One turn moves each row of this set onto another row. After a few examples, where does it send each row asked below?
K736: [9 -7 -21 -22 3 -2 12 -8 11 2 14 15 -9 2 6 1]
K345: [1 7 -24 -20 2 5 6 -1 1 -1 16 2 -8 7 10 -7]
K948: [-2 -6 -3 -2 -1 20 28 12 -6 8 7 -11 -6 -2 -9 15]
K314: [-1 6 28 -3 -21 7 16 13 4 1 1 9 3 2 -1 11]
K641: [3 12 -28 -14 -8 5 11 -10 7 -4 1 -14 -12 -3 -7 -2]
K728: [4 -5 16 1 -5 -4 -20 -6 8 15 -5 6 5 -8 -7 21]
K603: [2 -7 31 -14 4 5 2 -10 -9 -10 -1 4 -8 -9 -3 21]
K513: [5 11 -26 -15 -1 0 11 -14 1 0 5 -16 -16 -4 -10 0]
K734: [9 27 24 -11 -11 -7 1 2 -2 1 8 10 8 -3 -12 6]
K441: [-3 4 6 -5 -9 -1 -9 -5 16 1 5 1 26 -6 -14 -17]
K70: [-10 -2 12 -1 1 2 -14 5 8 2 22 -3 5 -1 -23 -14]
K965: [3 14 33 -14 -1 7 5 -9 -3 -9 -1 -3 9 -2 -10 -14]
K166: [6 1 -17 4 5 -7 -2 0 -5 17 -4 12 -23 -6 -10 -2]
K889: [0 15 25 2 -3 0 -5 -3 -11 -5 -3 7 -5 -11 -29 -3]
K225: [-8 -4 12 13 -6 -1 23 -10 -7 7 3 -10 -16 -7 -1 -18]
K439: [7 23 -6 -15 -14 9 -2 -13 11 2 5 3 -23 0 0 -11]
K184: [0 6 21 6 -3 1 -7 -7 -17 2 5 -2 21 -1 -6 17]
K594: [0 -7 38 -3 2 4 19 -8 -12 4 6 -3 -5 -8 -8 7]
K945: [0 9 -24 -15 -3 6 11 -6 4 -3 8 -17 -19 1 -9 -3]
K34: [3 -22 5 -4 7 -6 11 -20 7 -3 16 -6 20 -5 -2 4]
K332: [1 -6 24 -8 -7 8 -15 -2 15 9 -2 -2 10 3 7 12]
K301: [4 -11 -25 -9 4 0 5 -6 5 0 5 19 -19 -3 -8 0]
K456: [12 20 -8 -12 -9 3 -3 -24 5 5 -1 2 -23 -10 -7 -11]
K712: [-7 -22 -5 13 -6 2 0 -6 10 -10 -3 7 13 -6 -16 2]
K62: [0 0 26 -13 -11 9 0 4 2 -14 -6 11 -2 -2 3 21]
K869: [-1 9 0 18 -18 -15 19 -4 -5 16 3 3 -11 -13 -6 0]
K174: [8 18 -1 -17 -3 7 -1 -21 4 4 10 -3 -28 -3 -2 -13]
K319: [14 10 -12 -17 -1 -6 9 2 9 17 4 6 -2 6 18 -4]
K139: [2 -10 -4 -9 12 10 9 -8 1 6 -9 -4 -14 3 7 -24]
K271: [1 3 7 -5 4 -15 -10 -11 5 12 20 -2 17 -11 -21 -5]
K787: [-7 1 24 9 -3 9 -10 -1 -17 -3 6 -3 12 3 -8 13]
K27: [-1 10 8 3 -21 -5 27 0 6 10 8 -5 -1 0 14 -10]
K564: [-4 -14 0 4 -3 -5 3 7 11 -3 28 6 6 4 -8 16]
K137: [-5 4 21 6 -8 10 -6 -4 -12 -5 -3 -2 24 2 -3 10]
K705: [7 -4 -6 -3 3 8 31 -5 -10 15 1 -13 4 -13 -9 19]
K664: [4 -17 -18 -17 8 6 11 -17 8 -4 1 10 -12 -2 0 -11]
K820: [-1 -2 -23 -14 13 6 5 -19 -8 -2 5 -3 -12 -4 0 -14]
K215: [2 8 -34 -6 -2 0 0 -7 -4 1 1 10 -10 -5 -5 -3]
K742: [2 -2 -11 1 -10 18 28 5 -1 7 -11 -6 8 -7 -7 13]
K484: [6 0 20 -8 -8 -1 -1 -11 -5 -9 -16 13 1 -15 -5 24]
K537: [-3 -16 27 -1 6 8 -18 -10 3 9 -4 -5 -2 -5 -7 9]
K750: [4 2 21 8 -14 -4 12 -9 -6 6 -15 11 5 -18 -16 13]

K712 moves to K34
K456 moves to K174
And these:
K332 moves to K728
K27 moves to K869
K513 moves to K945
K603 moves to K62
K750 moves to K594
K139 moves to K319
K787 moves to K137
K734 moves to K889
K820 moves to K345
K736 moves to K301
K948 moves to K742
K441 moves to K271

